128 stands for zero in the data rows.
Some points, one per row:
(142, 142, 204, 150, 129, 69, 135, 49, 129, 148, 152, 166, 177, 169, 145, 109, 142, 244, 127, 166, 122, 151, 123,
 120)
(138, 171, 62, 110, 116, 89, 121, 136, 132, 134, 155, 86, 76, 85, 59, 100, 138, 78, 185, 161, 199, 149, 191,
 164)
(131, 125, 207, 128, 117, 95, 157, 72, 125, 121, 106, 160, 178, 122, 152, 85, 141, 173, 137, 158, 121, 153, 126,
 143)
(42, 100, 47, 92, 159, 126, 92, 202, 169, 140, 105, 105, 106, 26, 95, 120, 168, 0, 104, 134, 179, 117, 191,
 140)
(158, 156, 178, 136, 94, 117, 96, 55, 108, 145, 131, 214, 118, 132, 132, 105, 94, 185, 105, 117, 109, 133, 159,
 146)
(63, 91, 27, 124, 181, 134, 106, 200, 155, 136, 121, 33, 55, 52, 119, 169, 122, 3, 120, 151, 196, 115, 131,
 115)
(169, 173, 118, 114, 149, 98, 128, 108, 128, 122, 118, 98, 108, 159, 128, 113, 98, 131, 180, 163, 126, 109, 134,
 117)
(150, 96, 100, 109, 153, 128, 151, 160, 118, 82, 99, 92, 88, 34, 176, 147, 108, 51, 65, 141, 180, 66, 145,
 128)
(151, 125, 88, 101, 151, 106, 147, 153, 112, 119, 120, 74, 87, 115, 152, 117, 85, 86, 157, 143, 193, 87, 120,
 124)
(125, 120, 9, 110, 195, 118, 138, 214, 147, 107, 86, 35, 26, 52, 120, 157, 92, 0, 133, 175, 220, 60, 142,
 114)
(101, 108, 15, 97, 166, 160, 95, 197, 168, 90, 116, 39, 76, 79, 94, 129, 138, 0, 135, 118, 182, 119, 140,
 129)
(146, 134, 156, 154, 113, 120, 120, 105, 130, 151, 151, 124, 177, 193, 89, 125, 123, 207, 164, 131, 113, 161, 111,
 108)
(105, 146, 133, 85, 107, 129, 112, 109, 116, 100, 104, 155, 78, 73, 149, 69, 111, 79, 122, 109, 138, 112, 180,
 189)
(169, 91, 127, 143, 97, 134, 116, 79, 115, 116, 153, 110, 139, 139, 115, 141, 133, 149, 131, 120, 145, 133, 90,
 126)
(122, 86, 107, 95, 153, 113, 150, 137, 125, 80, 84, 111, 99, 55, 171, 107, 99, 49, 104, 154, 181, 87, 135,
 157)
(134, 127, 164, 144, 108, 135, 89, 85, 136, 127, 135, 138, 158, 174, 108, 105, 119, 174, 115, 94, 100, 126, 109,
 133)
(68, 130, 56, 92, 148, 122, 145, 181, 97, 153, 136, 75, 67, 99, 129, 159, 105, 58, 128, 127, 206, 120, 111,
 131)
(122, 128, 85, 74, 153, 147, 105, 150, 135, 117, 97, 109, 94, 77, 109, 89, 128, 37, 139, 128, 133, 84, 158,
 151)
(172, 135, 217, 167, 92, 114, 112, 48, 128, 119, 115, 175, 160, 172, 175, 106, 101, 207, 108, 118, 91, 157, 91,
 111)
(148, 96, 153, 131, 125, 133, 141, 143, 117, 107, 110, 150, 131, 82, 160, 140, 119, 106, 57, 108, 133, 94, 130,
 140)
(150, 148, 83, 111, 172, 77, 102, 163, 173, 130, 110, 77, 81, 92, 126, 135, 66, 67, 100, 159, 179, 61, 155,
 110)
(148, 138, 183, 171, 92, 131, 164, 98, 98, 158, 179, 138, 214, 207, 121, 127, 140, 251, 144, 112, 87, 142, 89,
 111)
(130, 164, 54, 91, 139, 117, 155, 160, 96, 105, 116, 71, 67, 101, 128, 112, 105, 42, 169, 137, 167, 97, 145,
 158)
(149, 150, 109, 126, 136, 110, 118, 117, 123, 126, 124, 92, 118, 121, 96, 121, 126, 132, 177, 171, 157, 142, 134,
 128)
(115, 94, 255, 215, 67, 139, 117, 63, 162, 191, 157, 217, 232, 214, 107, 161, 187, 255, 137, 138, 41, 255, 90,
 87)
(110, 127, 88, 135, 152, 128, 138, 183, 138, 131, 135, 69, 106, 111, 106, 152, 124, 69, 137, 169, 165, 138, 118,
 100)
(81, 115, 32, 76, 193, 100, 100, 156, 149, 78, 93, 44, 23, 32, 148, 109, 69, 0, 98, 153, 232, 66, 162,
 136)
(108, 119, 37, 89, 142, 133, 126, 165, 118, 108, 139, 54, 48, 83, 118, 139, 96, 15, 129, 128, 210, 83, 124,
 146)
Here are 10 more points, each followed by its number:
(68, 116, 102, 115, 151, 88, 101, 155, 150, 150, 125, 105, 90, 96, 106, 148, 120, 100, 105, 152, 190, 128, 139,
 121) 0
(63, 152, 22, 41, 213, 85, 140, 219, 117, 90, 66, 56, 0, 0, 185, 111, 60, 0, 70, 145, 252, 20, 180,
 155) 1
(116, 142, 45, 77, 205, 88, 172, 216, 115, 99, 81, 51, 20, 20, 188, 145, 83, 0, 95, 181, 224, 45, 140,
 132) 2
(102, 93, 42, 79, 172, 158, 136, 222, 136, 94, 94, 46, 106, 25, 127, 148, 163, 0, 91, 139, 195, 65, 169,
 145) 3
(75, 136, 120, 135, 101, 124, 139, 131, 109, 168, 168, 131, 107, 146, 111, 140, 117, 167, 136, 110, 143, 147, 124,
 117) 4
(149, 110, 88, 101, 159, 103, 122, 138, 128, 90, 96, 57, 57, 92, 171, 131, 58, 71, 68, 141, 201, 56, 107,
 112) 5
(103, 111, 36, 116, 185, 126, 122, 212, 163, 134, 113, 32, 77, 87, 108, 161, 114, 29, 127, 161, 186, 117, 124,
 92) 6
(164, 134, 178, 138, 89, 145, 109, 20, 133, 103, 139, 238, 183, 137, 81, 77, 173, 183, 189, 140, 58, 214, 153,
 168) 7
(55, 110, 44, 108, 140, 159, 111, 188, 112, 133, 124, 79, 55, 66, 112, 152, 104, 39, 87, 100, 201, 90, 143,
 155) 8
(166, 125, 219, 181, 83, 152, 139, 94, 106, 149, 139, 187, 200, 216, 135, 152, 128, 247, 109, 82, 55, 145, 66,
 108) 9
Which three of these numbered points are nearest to each point below, ignoring the direction in which the first points spread most? Their numbers follow each, nearest first.
(221, 134, 230, 171, 69, 139, 163, 68, 84, 146, 162, 206, 212, 239, 141, 131, 123, 255, 158, 100, 21, 155, 81,
 122) > 9 2 3
(186, 103, 255, 201, 70, 142, 138, 46, 115, 144, 148, 206, 239, 241, 148, 128, 143, 255, 98, 94, 30, 164, 50,
 82) > 9 5 3
(155, 132, 89, 86, 141, 127, 112, 96, 134, 83, 106, 145, 111, 77, 101, 78, 143, 62, 190, 155, 138, 150, 174,
 184) > 7 3 0
(93, 127, 166, 152, 104, 151, 100, 115, 136, 156, 145, 181, 162, 167, 121, 145, 149, 186, 85, 95, 91, 180, 106,
 124) > 8 0 4
(125, 124, 87, 112, 141, 142, 117, 180, 111, 107, 114, 84, 109, 107, 144, 145, 111, 70, 76, 89, 130, 67, 128,
 126) > 9 8 3
(91, 125, 131, 131, 109, 141, 111, 122, 127, 144, 137, 150, 113, 137, 116, 133, 116, 127, 94, 104, 114, 144, 135,
 132) > 8 4 0
(114, 98, 169, 135, 105, 157, 121, 127, 128, 132, 143, 186, 206, 137, 117, 130, 192, 176, 125, 126, 67, 153, 138,
 131) > 3 8 9
(155, 127, 148, 121, 98, 134, 109, 51, 133, 108, 119, 195, 144, 101, 106, 87, 171, 121, 175, 146, 92, 188, 172,
 174) > 7 3 0
(95, 109, 36, 125, 188, 133, 116, 214, 153, 139, 118, 29, 57, 75, 123, 160, 117, 27, 123, 159, 193, 114, 123,
 111) > 6 0 4
(52, 139, 105, 126, 116, 131, 138, 139, 102, 163, 168, 120, 105, 142, 111, 143, 125, 128, 136, 105, 158, 160, 138,
 121) > 4 8 0
(106, 131, 130, 106, 150, 128, 105, 131, 145, 113, 92, 144, 110, 100, 167, 106, 100, 107, 96, 120, 142, 86, 155,
 137) > 1 2 5
(105, 145, 93, 112, 162, 87, 95, 148, 156, 123, 105, 118, 71, 80, 120, 125, 117, 84, 109, 155, 164, 106, 151,
 124) > 0 6 4
(63, 124, 103, 107, 182, 113, 90, 188, 167, 139, 95, 105, 84, 34, 136, 154, 131, 34, 77, 164, 188, 92, 166,
 122) > 0 3 8
(86, 113, 163, 150, 149, 101, 103, 108, 154, 171, 142, 129, 155, 149, 126, 147, 132, 171, 108, 155, 154, 151, 100,
 94) > 0 6 4
(192, 112, 190, 160, 101, 140, 172, 92, 78, 141, 167, 147, 179, 220, 151, 112, 118, 230, 148, 95, 66, 120, 80,
 120) > 9 5 2
(144, 135, 22, 63, 150, 129, 109, 141, 129, 85, 104, 94, 51, 18, 98, 85, 129, 0, 174, 163, 183, 128, 183,
 187) > 7 3 0
(107, 137, 201, 156, 95, 154, 111, 85, 132, 154, 152, 197, 177, 193, 115, 123, 146, 213, 129, 80, 63, 191, 119,
 126) > 8 4 9
(144, 117, 77, 121, 150, 141, 158, 212, 135, 115, 121, 69, 74, 91, 153, 189, 87, 45, 44, 114, 155, 46, 122,
 108) > 9 5 2
(145, 100, 216, 228, 91, 125, 131, 82, 160, 173, 159, 174, 197, 221, 107, 168, 175, 255, 146, 148, 52, 219, 76,
 57) > 6 0 4
(153, 127, 57, 80, 180, 103, 125, 160, 150, 104, 91, 76, 70, 71, 156, 124, 74, 47, 128, 171, 199, 56, 123,
 126) > 5 2 1
(104, 134, 129, 113, 92, 158, 152, 115, 103, 134, 139, 170, 157, 134, 81, 96, 184, 133, 187, 110, 86, 183, 176,
 177) > 7 4 3
Here are 10 other points, each followed by its number:
(143, 135, 45, 116, 179, 131, 127, 221, 131, 120, 97, 41, 54, 66, 137, 175, 75, 9, 64, 124, 189, 16, 131,
 123) 0
(164, 120, 73, 98, 160, 125, 124, 160, 150, 108, 90, 102, 86, 72, 111, 122, 104, 52, 114, 149, 161, 79, 140,
 126) 1
(121, 146, 216, 177, 92, 116, 142, 88, 130, 181, 145, 184, 221, 189, 115, 118, 192, 255, 162, 170, 68, 222, 124,
 100) 2
(155, 114, 155, 146, 160, 103, 156, 128, 118, 96, 114, 127, 158, 153, 138, 121, 187, 144, 164, 160, 111, 163, 107,
 116) 3
(140, 133, 37, 102, 178, 118, 94, 165, 133, 117, 102, 46, 65, 119, 108, 121, 95, 40, 138, 132, 163, 89, 106,
 124) 4
(143, 118, 79, 90, 152, 124, 131, 165, 121, 96, 100, 101, 97, 71, 133, 118, 115, 36, 118, 179, 169, 75, 149,
 158) 5
(185, 119, 233, 165, 98, 102, 127, 62, 147, 132, 125, 201, 207, 182, 166, 116, 137, 255, 120, 157, 60, 152, 104,
 80) 6
(139, 148, 20, 63, 169, 121, 131, 176, 146, 93, 98, 81, 24, 42, 136, 120, 81, 0, 162, 157, 194, 75, 160,
 166) 7
(163, 142, 255, 194, 84, 110, 163, 59, 126, 160, 150, 214, 230, 200, 139, 137, 177, 255, 137, 135, 39, 212, 111,
 116) 8
(85, 123, 159, 176, 105, 139, 76, 120, 176, 172, 147, 214, 177, 154, 74, 149, 210, 193, 130, 137, 76, 215, 149,
 108) 9
Which three of these numbered points are nearest to each point below, ignoring the direction in which the first points spread most? Their numbers follow each, nearest first.
(142, 133, 111, 133, 165, 78, 156, 145, 134, 105, 96, 116, 87, 71, 153, 140, 117, 73, 105, 173, 170, 106, 135,
 107) > 6 8 1
(119, 166, 187, 167, 102, 107, 96, 79, 140, 158, 158, 170, 189, 211, 91, 117, 161, 234, 181, 131, 60, 213, 124,
 97) > 2 4 8
(37, 121, 212, 189, 80, 142, 77, 109, 156, 186, 176, 212, 219, 193, 90, 170, 213, 250, 128, 104, 48, 250, 115,
 86) > 9 2 8
(154, 153, 252, 172, 76, 100, 168, 61, 144, 148, 148, 255, 213, 193, 172, 126, 165, 255, 130, 132, 34, 185, 127,
 103) > 8 6 5
(142, 141, 8, 60, 197, 99, 100, 208, 167, 80, 81, 37, 7, 9, 130, 132, 67, 0, 109, 168, 240, 31, 158,
 145) > 1 6 7
(158, 151, 197, 187, 107, 131, 111, 58, 141, 142, 149, 160, 183, 230, 119, 123, 124, 245, 161, 103, 42, 174, 106,
 113) > 4 1 7
(131, 118, 190, 193, 107, 135, 155, 112, 127, 158, 153, 163, 202, 206, 91, 151, 192, 237, 176, 135, 63, 243, 98,
 88) > 2 8 3
(185, 140, 216, 190, 62, 136, 108, 57, 121, 160, 152, 194, 219, 254, 119, 122, 131, 255, 168, 100, 22, 174, 80,
 104) > 4 1 7
(25, 107, 73, 109, 155, 144, 74, 184, 164, 174, 134, 100, 84, 99, 86, 155, 165, 67, 106, 133, 183, 153, 140,
 127) > 9 2 8
(126, 129, 129, 92, 143, 118, 156, 158, 118, 111, 118, 110, 134, 83, 162, 115, 137, 86, 123, 141, 145, 86, 141,
 148) > 5 8 6
(194, 154, 155, 138, 93, 136, 158, 133, 114, 123, 140, 138, 169, 157, 134, 137, 133, 177, 138, 108, 86, 109, 142,
 129) > 1 5 8
(128, 104, 183, 197, 68, 142, 92, 71, 138, 171, 177, 194, 185, 173, 94, 153, 163, 221, 108, 101, 88, 197, 102,
 96) > 9 8 2
(126, 117, 164, 166, 93, 122, 80, 115, 163, 162, 151, 163, 151, 150, 101, 151, 151, 169, 103, 123, 98, 153, 146,
 118) > 9 8 1
(144, 130, 155, 135, 97, 151, 159, 104, 90, 112, 125, 170, 219, 152, 134, 102, 169, 166, 144, 110, 66, 116, 146,
 158) > 5 8 1
(167, 141, 82, 85, 142, 122, 167, 153, 125, 95, 111, 105, 96, 82, 131, 121, 123, 42, 145, 148, 165, 73, 156,
 151) > 5 7 1
(133, 176, 209, 135, 79, 134, 132, 68, 101, 155, 157, 192, 178, 204, 132, 80, 136, 244, 170, 101, 54, 174, 132,
 141) > 7 5 8
(144, 121, 61, 79, 156, 147, 118, 157, 118, 98, 96, 88, 85, 59, 126, 99, 89, 36, 95, 130, 174, 52, 167,
 173) > 5 1 7
(158, 111, 90, 121, 156, 130, 163, 198, 133, 122, 126, 63, 72, 79, 168, 187, 90, 27, 38, 116, 165, 33, 116,
 103) > 0 6 1
(154, 99, 134, 132, 154, 153, 185, 128, 96, 92, 99, 111, 157, 144, 173, 143, 167, 128, 158, 137, 93, 112, 97,
 119) > 3 8 5
(129, 157, 144, 105, 127, 133, 115, 94, 136, 148, 128, 166, 133, 149, 131, 98, 143, 152, 172, 115, 104, 163, 128,
 147) > 7 8 1
(121, 147, 144, 143, 106, 138, 154, 119, 146, 157, 161, 184, 198, 138, 70, 123, 207, 162, 174, 131, 88, 184, 159,
 135) > 2 8 9
